In the data rows, the value 128 means zero.
Each row of this table is followed by its label. One hidden rule gives the labels. It looks at one to three of the table's principal directions, none of them among the few with the most spread.
[152 107 144 131 114 146 120 142 129 127 141 132 143 128 127 142 129 126
 123 147 130 131 121 143 107 143 125 102 151 138 124 136] LQ
[106 129 118 141 153  97 128 111 137  95 146 118 127 145 131 142 112 124
 136  93 130 126 128 115 128 128 117 123 130 127 123 128] LQ
[123 116 129 101 122 142 123 108 144 123 114 121  98 132 149 154 165 103
 100 164  97 129 123 127 113  90 140 140 111  97 100  74] PZ
[129 135 137 137 131 149 143 148 126 126 115 138 140 111 119 122 118 159
 123 138 140 138 117 103 140 127 112 125 138 142 117 115] PZ
[122 107 105  85 155 121 117  97 118 119 128 119 133 122 157 136 150 102
 122 121 122 132 139 123 137 102 173 144 101  92 103 139] PZ
[164 147 149 153  98 157 149 170 137 172 101 143 135 106 107 121 124 145
 142 151 137 149 117 127 126 122 105 117 133 157 128 134] CR
[112 133 113 117 155 123 132 134 104 125 127 137 155 104 127  93 106 142
 147  99 158 131 139 106 166 131 145 146 121 126 126 166] LQ
[119 137 112 128 133 122 137 137 104 155  97 125 146 106 105  98 110 173
 157 105 134 132 112  91 158 139 133 147 119 153 166 145] ZL
[ 81 169  85 113 129  74 138 115 115 154 110 117 110 118 127  71 134 132
 156  81 114 105 146 115 168 120 144 188  76 110 184 149] CR
[170  68 151 108 162 149 105 130 114 131 148 120 177 132 143 179 127 104
 140 142 146 162 126 153 107 138 153  68 150 145  80 151] LQ
[127 130 134 134  93 136 136 154 134 145 113 126 131 102 114 120 144 160
 129 153 105 123 100 115 117 131 110 124 134 145 156 101] LQ
[ 79 125 121 113 163  91 103  98 103 106 152 113 127 159 129 116 118 129
 123  91 130 105 146 150 142 164 143 127 129 126 156 129] PZ
[123 103 144  99 133 159 124 139 124 121 126 130 136 118 145 141 150 129
 105 176 119 128 123 127 127 122 129 120 133 119  98  81] CR
[174  52 119  92 143 171 125 116 119 116 140 112 176  74 167 186 174 122
 125 208 122 149  89 110  94 115 160  99 133 119  49  92] CR
[117 107 133 131 163 122 111  95 122  72 178 121 132 155 146 157 123 113
 100 133 145 114 139 155 110 160 129 101 153 120  93 112] PZ
[139  89 153 118 152 144 106 114 133  89 161 127 130 171 147 176 127  98
  97 144 132 131 140 156 104 138 128  89 157 120  88 113] CR
[100 154 163 129 136 117 119 136 133 145 121 127 109 159 116 127 128 122
 113 115 123 135 148 169 130 130 114 106 126 140 138 106] CR
[162  77 151 137 127 177 107 130 120  91 152 142 149 136 123 156 100 129
 115 158 153 130 111 125 106 157 130  98 185 140 100 132] PZ
[165 127 118 156 168 124 142 131 123 123 135 140 154 147 123 133  69 117
 169  77 178 152 147 105 154 130 123 127 135 144 104 204] CR
[177 123 120 141 133 117 130 115 139 150 118 122 133 146 126 159 119 105
 152  93 131 159 129 130 114 108 142 112 118 136 123 184] CR
[132  76 103  73 166 121 112  93 122 109 138 109 146 124 173 164 158  89
 129 133 112 138 131 116 125  95 176 132 103  88  83 128] LQ
[110 174 119 126  88  96 150 147 145 180  99 114 101 115 125 105 174 140
 130 135  80 118 126 140 125 109 109 146  85 129 177  99] CN
[124 120 139 106 114 149 127 155 121 157 103 133 136 105 124 114 138 139
 135 152 117 133 118 118 139 117 131 134 122 132 136 109] CN
[130 112  96  94 154  99 128  95 115 148 127  96 147 102 156 147 173 117
 142 133 110 138 122 135 121 116 167 127  86 116 110 124] PZ
[146 102 152 140 108 170 116 159 109 123 146 147 154 110 112 113 102 143
 134 163 157 119 116 134 123 171 119 111 175 152 130 136] CN
[123 170 127 133  93 129 151 150 131 170  97 129 120  91 114  98 160 165
 118 149 110 128 117 130 131 122 117 139 106 139 156 107] PZ
[200  31 162 114 132 199  88 120 134  81 156 143 150 162 146 205 107  82
 106 169 143 150 116 131  84 127 151  77 191 120  63 144] CR
[158  99 117 128 155 152 138 125 116 111 136 130 169  93 139 145 119 139
 141 144 159 148 111  97 131 128 140 118 139 133  77 143] CR
[119 133 118 101 129 111 135 135 122 157 123 114 140 103 145 121 169 128
 131 142 108 129 132 143 130 119 140 128  96 122 131 118] CN
[128 144 135 154 137 128 143 138 133 113 149 133 134 124 128 127 118 134
 126 137 149 125 133 136 127 144 102 117 139 138 106 120] CN
[196 108 173 160  87 177 124 177 136 159 124 149 147 132 100 145 104 130
 140 157 144 150 113 150  99 148 106  80 175 172 133 158] CN
[157 104 153 145  81 194 126 154 139 108 122 152 125 110 113 137 121 151
 102 188 129 124  93 105 104 134 108 121 176 136 118  95] PZ
[167 127  83 133 129 122 153 105 142 131 101 123 128 109 137 145 131 130
 148 106 122 149 109  70 130  82 146 157  99 113 114 163] PZ
[146 128 145 146  98 148 125 155 117 154 133 138 135 115 108 107 117 135
 143 156 143 119 123 153 120 163 117 120 150 153 149 135] CR
[161  67 142 127 160 156 100 113 116  83 169 136 156 156 139 166  90  97
 130 130 165 135 134 135 115 152 145  96 174 128  83 161] LQ
[146 135 121 147 109 130 144 134 130 159 107 117 134  95 113 132 138 153
 151 147 120 137  97 113 116 129 118 126 122 153 137 112] PZ
[ 99 141 110 117 151 105 134 109 136 103 139 125 111 139 150 125 135 107
 120 114 125 116 149 122 143 108 129 152 105  97 109 115] CN
[ 88 189 108 138 130  79 146 125 124 155 119 121 108 126 119  81 132 138
 141  91 126 112 150 140 156 132 119 159  90 128 168 136] ZL
[128 117 121 104 151 119 118 106 139  99 142 130 113 170 156 147 130  86
 106 106 123 127 160 134 132 103 145 136 117  90 106 146] CR
[179  65  78  87 150 143 127  91 116 126 114 114 161  89 161 164 146 107
 157 137 125 153 102  71 126  85 190 150 102  99  80 162] PZ
[142 147 199 153 100 166 112 172 130 152 136 155 117 163  99 120 109 124
  99 154 149 132 151 202 112 166  97  78 173 162 138 124] PZ
[112 137 152 113 118 146 116 152 112 148 123 144 126 127 119  93 125 128
 119 141 137 120 147 156 145 143 132 131 134 130 143 127] PZ
[127 180 153 166  88 118 145 159 149 160 124 134  98 145 106 112 134 136
 120 137 117 118 139 168 115 144  80 117 129 152 164 110] CR
[202  92 141 164  90 196 141 157 148 109 129 154 147 102 119 157 103 137
 132 178 150 144  90  86 100 122 106 113 177 143  89 138] LQ
[106 138 106 105 136  86 126 112 137 130 122 114 117 142 142 126 148 114
 128  86  99 127 141 124 135  99 145 143  93 104 151 145] LQ
[139 111 113 134 155 126 133 137 109 122 135 131 168 112 125 119  92 141
 167 102 160 137 125  96 151 142 133 130 136 144 123 173] CN
[118 150 108 127 152 103 143 112 129 133 113 118 127 126 131 127 134 139
 132  96 126 140 131 110 143 108 134 139 100 125 125 137] PZ
[150 126 154 153  93 168 136 186 121 151 126 152 155  89 102 100 104 152
 152 164 153 129 111 125 131 154 101 116 162 162 136 135] LQ
[ 60 170 100  99 154  66 136 118 109 159 121 107 124 111 138  80 154 132
 147  94 114 112 153 142 167 126 143 162  70 115 161 120] CN
[150  92 147 115 148 150 109 125 124 112 146 133 141 154 141 158 119 103
 116 137 141 138 140 147 118 134 139 100 150 125  96 138] CR
[192  75 145 136 108 173 118 131 154  90 150 140 137 144 143 188 127 103
 105 162 126 142 112 121  81 116 124  92 170 120  85 139] LQ
[189 107 136 166 123 161 131 129 147  94 147 148 135 147 124 163  90 111
 127 125 159 145 123 113 106 126 116 107 169 133  90 172] CR
[121 177 109 118 117  80 144 108 149 169 103 108  93 140 138 129 178 116
 116 102  86 134 144 153 121  92 137 140  70 111 154 128] PZ
[168  93 142 147 152 157 115 133 126  91 144 151 153 161 119 151  63 116
 139  94 172 148 135 105 133 135 128 107 174 138 102 192] LQ
[141 136 154 173 125 167 128 159 104 133 119 157 145 129  79  94  54 172
 150 117 184 131 120 111 154 175 104 124 179 178 148 158] PZ
[158 149 106 165  98 121 152 147 122 170 103 128 150  76  95 101 112 170
 177 111 141 141  95  96 131 137 123 137 124 165 164 173] CR
[ 59 160  68  82 149  43 123  80 126 144 107 101  86 146 149  90 148  91
 155  51  86 106 160 115 169  82 170 204  45  74 179 145] LQ
[191  97 126 116 106 164 129 117 144 140 109 126 127 119 144 175 160 111
 112 168 110 153 107 121  93  93 150 116 125 116  93 128] PZ
[161  70 128 110 160 149 103 110 108 103 152 131 160 142 142 156 105 103
 136 124 156 139 133 128 124 141 162 109 152 124  93 170] ZL
[188 115 158 181  97 186 142 166 130 126 128 148 155 111  95 144  98 176
 126 170 158 142  91 112 103 166  90  89 189 181 120 130] ZL
[128 123 127 122 128 123 116 117 135 116 124 133 108 169 128 133 113 111
 118  99 119 124 142 124 132 117 133 138 130 114 146 148] CR
[ 95 174 117 113  72 114 146 136 157 166  83 123  75 101 128 100 183 130
 113 150  69 115 117 120 126  76 120 174  79 100 164  71] LQ
[109  85 165 121 138 188 104 142 112  75 163 151 143 114 132 127 105 125
 105 190 163 112 121 133 127 161 121 113 185 124  75  77] LQ
[ 88 140  95  80 170  73 114  86 105 145 118 103 122 146 147 112 152 112
 130  72 110 126 159 143 156 115 178 152  74 101 153 154] PZ
[125  99 158 134 176 156 107 135  90 106 161 139 172 128 118 126  82 136
 137 133 191 135 137 148 142 183 132  91 175 157  90 141] PZ
[143 139 131 178  93 152 148 141 147 104 124 140 114 122 104 130 105 167
 119 149 132 117  95  90 114 141  84 133 162 149 139 102] ZL
[166  64 106  84 121 155 120  91 145 104 124 110 123 120 172 194 184 100
  99 185  83 134  99 102  88  83 162 129 117  87  80  86] ZL
[ 44 178 108  99 160  48 126  90 131 127 125  98  87 167 144 111 164 120
 104  74  86 106 163 155 149 113 133 151  70 100 167  95] CR
[104 170 143 133  96 108 126 142 133 172 112 126  96 137 111  98 145 125
 127 127 106 116 141 171 127 133 116 134 110 135 176 112] CR
[129 104 102 109 155 111 129  84 147  86 142 108 119 143 165 177 156 102
 107 127 104 131 125 109 110  94 142 130 110  92  86 106] CR
[132 130 116 107 156 113 126  98 128 137 120 116 121 137 147 147 147 101
 125 114 125 145 143 139 130 101 157 130  97 109 101 135] PZ
[152  59 131  93 158 168  99 115  98 104 141 133 161 135 143 149 108 113
 130 145 151 134 127 116 133 141 166 119 155 120  94 146] ZL
[158 101 118 126 131 149 131 133 116 134 121 130 162  92 126 134 122 142
 150 139 143 145 104 100 128 127 144 124 135 139 110 149] CR
Here are more rows. What is the label of each one?
[ 98 166 143 165 111 127 134 165 108 142 126 146 131 122  84  66  81 174
 147 110 157 106 130 128 158 180  94 139 154 167 185 139]: CR
[166 108 142 134 119 165 130 144 132 135 121 140 142 114 125 144 120 125
 134 154 141 147 115 118 119 120 127 115 145 137 100 134]: CR
[ 79 180 133 152 126 109 135 131 126 123 126 136 101 136 106  85 109 150
 119 106 139 107 142 136 151 147 103 148 128 135 158 111]: PZ
[111 136 107  96 118 100 123 101 146 137 109 112  94 142 147 136 170 103
 112 114  79 124 134 128 121  84 151 152  86  91 146 115]: CR
[121 105 142 122 135 128 107 132 125 104 154 133 130 161 132 134 109 108
 123 119 132 116 144 145 126 147 125 116 151 124 134 138]: CN
[ 63 190 122 105 125  74 135 136 130 174 109 119  90 138 131  76 156 113
 133 101  98 109 168 163 161 111 124 165  69 109 176 110]: CN
[182  87 160 157 141 208 109 129 115  91 122 167 142 151  97 148  46 137
 123 126 192 154 116  94 134 143 134 111 201 150  88 170]: PZ
[ 69 144 152 105 126 118 114 153 104 154 128 125 132 114 118  85 142 144
 126 142 120 109 138 166 146 158 124 125 124 140 162  89]: LQ
[ 93 144 109 100 150  90 129 109 121 137 124 109 122 132 145 118 156 125
 122 107 107 122 144 138 142 118 144 142  89 111 140 118]: CR
[119 167 113 143 119  87 137 127 142 147 119 128 101 156 119 107 114 111
 148  75 119 123 151 133 141 114 119 153 102 122 169 167]: CN
[193  60 107 105 148 166 120 106 101 128 132 121 174 100 147 165 133 124
 145 163 147 148 104 106 115 134 174 116 138 130  81 156]: ZL
[100 119 148 106 151 121  97 124 113 113 158 136 120 173 137 115 110  87
 117 110 143 111 173 176 141 150 141 123 138 111 130 144]: CN
[161 140 105 146 133 111 160 120 152 128 129 116 140 104 144 159 154 130
 132 126 123 150 115 110 109  99 121 117 106 126  94 140]: LQ
[129 130 144 137 134 145 128 137 132 107 138 144 124 147 126 127 105 124
 114 127 146 127 142 129 135 132 114 125 148 126 114 132]: CR
[134 152 165 160  95 156 135 177 115 161 120 144 137 119  89  96 111 176
 126 155 144 122 120 152 129 178  91 106 162 179 166 117]: ZL
[ 50 215 108 121 113  46 148 143 124 187 104 108 106 111 114  54 164 157
 143  79  91 105 151 155 161 129 116 161  62 133 216 121]: LQ
[107 135 184 179 111 167 120 169 135  73 171 164 123 150 100 111  72 145
 102 153 169 103 133 147 123 183  65 101 206 154 122  99]: LQ
[179 141 109 151 114 130 166 115 170 126 109 119 119 113 143 180 164 134
 112 142 105 158 102  97  94  77 115 119 107 122  89 118]: PZ
[143 121 131 115 119 132 125 119 144 136 122 123 114 132 143 153 157 102
 115 146 107 138 128 142 108 101 138 122 114 111 110 115]: CR
[153 110 146 118 112 152 116 121 142 133 118 128 110 150 132 161 145 109
 103 154 109 139 124 145 101 112 136 111 135 121 116 110]: PZ
[156 105 130 129 139 133 117 111 129 116 141 124 138 143 134 159 125 114
 124 122 135 140 127 137 109 131 142 105 141 129 109 150]: PZ
[ 95 107 104  86 184 114 116  97  87 117 143 113 158 104 151 114 136 126
 137 125 148 122 139 128 157 143 172 142 109 111 102 127]: PZ
[109 156 119 147 151  84 134 126 127 115 154 126 129 157 128 113 106 125
 137  75 143 117 159 144 143 148 112 127 123 132 147 166]: CN
[143 178 133 177  92 131 156 134 160 137 108 137  90 135 107 128 128 146
 112 132 121 129 118 123 114 116  89 135 128 140 140 110]: PZ
[114 150 150 132 104 123 121 159 132 154 115 142 109 158 106  98 107 124
 134 104 121 120 149 146 143 133 111 135 131 137 178 145]: CN
[ 92 167 154 136 141  94 123 137 133 138 152 127 108 169 129 113 128 102
 119 109 132 115 173 196 134 149 104 111 120 132 140 120]: CN
[ 91 113 128 100 162 105 103 109 113 117 143 119 131 144 139 125 122  99
 138 102 131 123 147 145 142 130 152 129 119 113 124 130]: LQ
[125 136 119 145 109 129 139 141 132 124 123 133 126 116 115 112 115 148
 139 127 127 117 114 101 133 132 111 145 135 135 150 127]: CN
[130 193 157 203 114 137 156 159 138 139 114 150 116 135  77 102  79 178
 129 107 166 137 125 127 139 155  69 115 158 180 148 132]: PZ
[111 133 102 127 141 107 127 101 125 111 117 122 116 140 123 121 112 137
 133  87 123 123 125  95 144 119 141 156 117 117 149 143]: PZ
[ 65 176 148 144 122  83 118 142 115 153 142 120 112 142 102  81 122 139
 137 106 127 100 149 186 138 177 103 121 126 153 188 110]: LQ
[150 111 124 113 138 128 131 119 140 131 121 119 135 127 146 164 151 112
 125 131 113 150 123 122 114  97 140 113 114 118 100 129]: LQ
